50 stands for zero in the data rows.
Every row has a hidden score from 0 to 20. What is each row's score? 10 is about the middle. The score is a weighted sum of the row's numbers plus the product of two more (or one squared), each taken from its middle value.
49:34:33:70:31:50:50:31:68:69:31:69:31:32:70:68:68:30:32:51:30 -> 15
68:32:72:31:69:70:49:31:71:32:29:67:31:69:31:69:33:68:71:51:68 -> 11
31:53:32:31:31:50:68:31:32:69:50:69:32:32:69:50:69:29:70:72:32 -> 5
69:52:51:71:50:32:29:69:68:50:30:67:68:68:30:30:68:29:32:32:68 -> 8
50:34:32:29:49:68:49:32:69:70:31:69:31:31:69:68:32:48:72:71:31 -> 12
69:32:72:69:68:69:68:31:70:32:30:69:32:69:32:69:32:49:70:31:69 -> 11
69:70:51:70:70:31:68:71:69:32:49:67:69:69:30:29:49:31:32:33:67 -> 6
69:52:71:70:69:68:47:70:69:32:49:68:69:69:32:30:32:69:50:32:68 -> 13
50:72:52:69:69:31:30:70:33:31:68:49:70:68:31:31:69:30:33:32:69 -> 4
70:33:70:31:69:69:48:50:69:31:30:29:69:69:31:31:32:69:69:70:68 -> 12
30:71:33:51:31:30:68:32:32:69:68:48:49:30:70:49:68:50:31:70:31 -> 9
69:52:71:32:69:67:70:31:69:31:68:30:68:49:50:67:32:68:70:69:67 -> 15
68:33:72:69:68:67:49:51:69:31:29:69:30:69:32:68:32:68:70:31:68 -> 12
30:71:34:49:51:32:30:69:32:69:69:30:69:49:70:31:68:68:31:70:32 -> 10
50:32:52:32:50:68:67:31:51:50:49:30:51:31:71:48:30:69:71:70:32 -> 13
67:31:72:31:68:69:29:32:70:32:29:32:31:68:29:69:32:69:70:71:68 -> 10
50:52:52:31:31:69:48:32:33:68:29:30:33:32:70:69:33:68:51:70:31 -> 12
30:32:51:50:50:50:50:50:69:33:69:50:69:50:50:29:68:51:31:31:51 -> 18
68:52:71:31:69:69:68:50:69:31:30:49:51:68:29:30:33:69:70:51:68 -> 8
49:51:33:31:68:68:30:31:67:50:67:49:32:32:71:69:32:68:51:51:50 -> 14
69:70:52:70:30:32:68:70:51:31:68:68:69:68:30:30:67:30:31:31:68 -> 7
68:33:70:31:69:68:48:31:69:32:30:30:33:70:32:69:32:69:70:70:68 -> 10
49:52:52:49:30:31:67:32:33:70:69:30:68:50:71:49:68:51:32:51:32 -> 10
50:53:69:31:70:68:48:30:69:32:68:30:31:67:32:70:32:69:51:50:33 -> 12
49:33:53:31:49:31:49:31:50:51:49:31:69:31:53:50:51:69:50:70:32 -> 9
69:54:71:30:68:68:69:51:69:31:30:29:68:68:31:29:33:68:69:52:69 -> 12
68:71:72:68:69:69:49:70:69:31:28:49:69:69:32:30:32:70:69:32:68 -> 14
51:72:70:49:68:31:29:70:32:31:68:31:68:68:31:30:69:70:30:33:67 -> 6
70:32:69:50:69:69:48:31:68:32:29:50:31:51:32:68:32:69:70:52:69 -> 11
69:33:71:70:71:69:69:69:69:31:29:50:31:68:31:48:31:68:71:51:68 -> 11
30:52:31:31:48:50:68:32:34:69:69:29:50:29:70:50:69:50:70:70:31 -> 16
50:33:70:30:69:68:29:30:32:31:69:31:69:67:31:67:51:69:32:51:68 -> 9
69:33:71:31:69:69:68:51:69:32:29:69:30:70:32:68:33:48:71:32:68 -> 9
68:33:71:51:69:68:29:70:68:31:28:68:51:68:31:31:31:68:69:31:68 -> 10
69:32:72:32:69:50:69:31:32:69:48:30:67:31:71:70:33:69:51:71:31 -> 8
29:71:50:69:31:31:30:71:31:70:69:67:68:31:50:31:69:31:30:51:31 -> 8
49:33:72:31:68:69:47:31:70:32:68:31:31:68:51:66:33:69:68:70:50 -> 13
30:71:34:50:51:30:48:69:31:52:68:50:67:69:32:28:67:69:32:32:68 -> 11
29:70:33:50:32:31:29:50:32:69:49:68:31:31:71:50:68:31:70:71:30 -> 6
32:51:52:30:70:32:29:31:33:71:51:30:31:30:70:50:50:69:70:70:32 -> 6
69:34:71:50:69:69:29:50:69:31:30:50:30:70:31:49:32:30:71:70:68 -> 7
70:51:52:31:69:33:68:70:51:30:68:49:69:68:31:29:50:69:30:32:69 -> 6
50:33:71:32:68:50:48:31:50:32:67:31:68:68:32:29:31:68:32:32:67 -> 12
69:52:50:70:31:31:28:51:68:32:48:68:50:66:30:68:67:50:32:30:69 -> 10
31:71:33:69:30:31:30:70:49:69:49:69:71:69:32:31:69:29:31:31:68 -> 16
69:32:52:50:70:69:48:31:69:33:30:68:31:68:69:69:32:69:70:50:69 -> 15
31:51:30:31:30:30:67:33:32:69:69:31:68:31:70:30:66:49:31:70:31 -> 7
49:53:71:31:49:50:49:30:32:51:68:30:69:69:52:29:69:68:32:32:30 -> 10
69:33:72:30:69:67:67:31:68:32:29:30:70:68:30:31:31:69:69:51:67 -> 11
29:52:52:70:30:32:48:70:33:69:68:30:68:68:50:30:68:30:31:31:50 -> 12
32:51:33:31:31:49:48:32:32:70:67:30:32:32:69:50:69:50:70:72:31 -> 12
69:52:51:69:69:68:48:31:69:32:30:49:32:68:32:49:33:31:70:32:69 -> 11
31:72:32:69:31:30:67:51:31:70:68:29:70:31:72:30:69:29:30:71:31 -> 11
68:51:53:32:68:69:68:30:31:32:30:30:50:50:69:49:32:68:51:51:69 -> 6
68:33:71:50:69:69:69:31:68:31:29:31:30:69:31:70:32:69:70:31:68 -> 13
30:52:34:49:31:32:68:70:34:69:68:29:50:30:70:49:68:50:31:71:32 -> 10
30:52:71:50:50:32:48:70:32:69:68:29:67:69:30:31:68:67:32:30:68 -> 11
68:52:52:71:69:50:68:70:69:31:29:69:69:68:32:29:32:30:31:30:69 -> 9
69:52:71:70:69:67:48:71:69:30:67:29:70:70:32:30:31:69:32:32:68 -> 18
69:33:70:31:69:68:49:29:69:30:67:31:32:51:71:67:32:68:71:72:68 -> 12
31:71:32:32:49:32:69:51:32:69:49:29:69:31:68:50:69:48:52:70:32 -> 9
49:52:33:30:69:69:30:32:33:33:68:29:69:69:32:49:50:67:50:52:49 -> 10
31:34:50:31:68:68:68:31:32:50:50:29:31:31:70:69:32:69:71:70:31 -> 8
70:71:71:70:69:69:69:70:69:31:69:69:69:69:31:30:32:70:31:31:69 -> 16
50:53:32:70:31:31:49:70:33:70:69:67:50:51:70:50:69:31:32:32:69 -> 15
68:32:33:70:49:49:28:69:68:32:29:69:31:50:30:69:31:31:32:32:68 -> 9
68:33:71:50:68:69:48:50:69:30:30:49:31:70:32:69:31:70:69:33:68 -> 11
69:32:70:31:68:68:48:31:68:31:30:30:68:68:32:69:32:69:71:31:67 -> 14
70:52:70:50:68:67:69:70:70:31:30:68:69:68:32:30:33:69:70:32:68 -> 10
68:34:71:31:68:69:68:51:70:32:29:50:32:69:32:49:31:68:70:69:67 -> 8
49:33:70:30:69:33:69:69:50:31:68:30:69:68:30:30:33:68:32:32:69 -> 11
68:32:71:69:69:69:48:31:70:32:29:70:32:67:31:50:33:69:69:33:68 -> 12
31:53:33:32:50:49:49:31:51:69:30:29:32:30:70:70:33:30:70:69:32 -> 8
69:72:32:69:30:50:29:33:69:70:30:68:31:31:71:69:31:32:70:70:32 -> 14
30:72:52:32:51:31:67:32:32:70:48:30:68:30:70:31:69:68:51:71:33 -> 8
68:52:51:50:67:50:48:70:49:30:67:49:69:70:31:50:50:69:50:33:69 -> 9
30:51:31:69:31:31:29:70:50:69:49:68:31:31:50:70:69:31:32:51:33 -> 9
69:52:71:51:69:70:49:70:69:33:28:70:31:68:31:49:31:69:69:51:67 -> 11
29:52:33:51:30:32:67:30:31:68:69:30:31:32:70:49:69:31:52:71:32 -> 8
69:32:32:51:69:68:48:32:69:51:30:69:31:31:51:69:32:31:70:32:68 -> 11
50:32:52:33:49:68:48:31:33:69:69:31:69:30:70:69:32:69:51:69:32 -> 14
49:53:51:31:51:68:49:31:31:71:70:31:31:30:71:67:68:30:70:72:32 -> 19
30:33:51:30:32:31:48:70:32:51:70:31:68:69:51:49:69:50:33:51:31 -> 8
68:52:32:70:30:31:48:70:69:71:30:69:31:32:32:50:68:31:32:31:68 -> 14
68:32:33:30:69:69:49:32:50:30:67:31:50:49:70:50:31:67:51:70:31 -> 10
67:32:70:49:69:68:48:70:68:31:31:68:32:68:32:71:32:68:69:50:68 -> 11
30:72:32:70:31:31:49:70:32:68:68:69:50:32:51:30:67:30:31:69:31 -> 8
69:32:33:31:48:69:66:31:68:69:29:68:30:32:70:68:30:31:71:70:30 -> 10
30:32:32:31:32:50:29:32:32:50:68:29:68:30:70:30:70:69:31:50:31 -> 19
29:71:32:69:31:33:29:70:33:69:69:32:68:69:49:28:68:30:31:51:51 -> 12
30:71:32:32:30:31:47:51:32:69:50:49:33:31:70:30:68:30:31:51:32 -> 4
30:72:32:69:29:32:67:69:33:30:68:68:51:50:32:30:68:31:31:32:68 -> 5
30:71:32:70:32:31:48:69:33:69:69:68:31:31:69:50:68:30:31:71:31 -> 10
31:32:32:69:31:31:48:70:32:69:48:68:51:30:70:68:68:29:51:32:30 -> 7
50:51:32:70:31:31:50:50:34:71:69:68:49:49:51:69:68:30:71:31:32 -> 9
30:53:51:50:31:31:69:49:33:70:69:29:68:31:71:49:69:30:32:69:31 -> 9
68:33:72:31:69:69:48:31:70:32:50:30:32:31:71:69:32:50:70:70:50 -> 18
70:52:72:70:69:69:50:69:69:31:30:68:31:68:32:69:32:69:71:31:69 -> 12
68:33:71:31:67:67:49:33:68:30:30:50:32:50:50:68:31:48:70:71:67 -> 7
68:32:53:31:69:69:68:31:69:32:48:30:31:68:51:69:31:69:52:70:68 -> 11
69:52:51:31:50:70:46:31:33:51:68:30:69:68:31:31:50:69:32:70:50 -> 11
31:71:33:70:30:31:28:69:32:70:69:68:68:31:33:50:68:31:30:31:32 -> 9
30:72:33:70:30:33:29:70:31:69:30:68:32:30:31:68:70:31:32:33:30 -> 6
69:52:32:71:31:32:29:69:67:69:31:69:31:31:51:70:50:30:71:33:69 -> 11
30:52:51:32:31:50:68:30:32:50:68:30:51:31:70:48:50:69:52:70:31 -> 9
31:72:32:70:50:31:30:69:32:69:68:49:69:49:32:31:67:31:68:70:32 -> 7
50:33:72:31:50:69:49:31:51:51:68:48:32:31:69:68:31:29:50:70:32 -> 10
28:72:32:70:31:32:29:69:31:70:68:67:49:31:70:30:68:31:32:49:31 -> 9
67:33:72:31:68:68:49:30:68:32:31:49:32:31:71:69:31:68:71:70:69 -> 10
69:33:52:31:70:69:69:31:70:51:68:29:69:68:31:49:32:68:50:31:68 -> 16
68:32:72:68:69:68:49:70:68:32:49:48:69:68:32:30:32:68:70:32:69 -> 14
69:33:50:69:68:69:49:31:70:32:29:68:32:51:32:69:31:29:70:52:69 -> 9
68:32:72:31:69:67:48:32:69:32:30:51:32:68:31:69:32:70:69:50:69 -> 10
69:33:32:71:31:30:48:49:33:51:69:70:51:31:71:50:68:29:30:32:31 -> 7
50:72:32:70:32:31:49:70:33:51:68:68:69:51:69:30:68:30:32:32:50 -> 9
50:51:53:52:68:68:68:69:69:31:69:48:68:68:32:50:32:69:31:33:68 -> 14
69:33:34:70:50:31:29:31:68:71:30:69:31:31:69:70:31:29:71:32:51 -> 12
68:33:52:30:68:68:47:31:70:51:30:49:30:30:69:69:33:50:71:69:31 -> 13
30:70:33:70:31:31:29:71:70:69:30:67:49:50:31:31:69:30:31:32:67 -> 11
69:32:71:31:68:69:67:30:69:33:31:49:32:69:31:69:31:69:69:31:67 -> 10
68:71:72:51:69:68:48:69:70:51:29:51:68:69:32:30:31:70:52:32:68 -> 13
69:53:72:69:68:69:28:71:69:31:29:49:50:69:31:30:31:48:69:32:69 -> 12
31:70:33:51:30:30:68:69:33:69:69:67:69:31:70:30:69:30:31:32:32 -> 7
31:52:32:69:30:31:49:71:32:68:68:49:67:31:69:29:69:30:31:50:31 -> 9
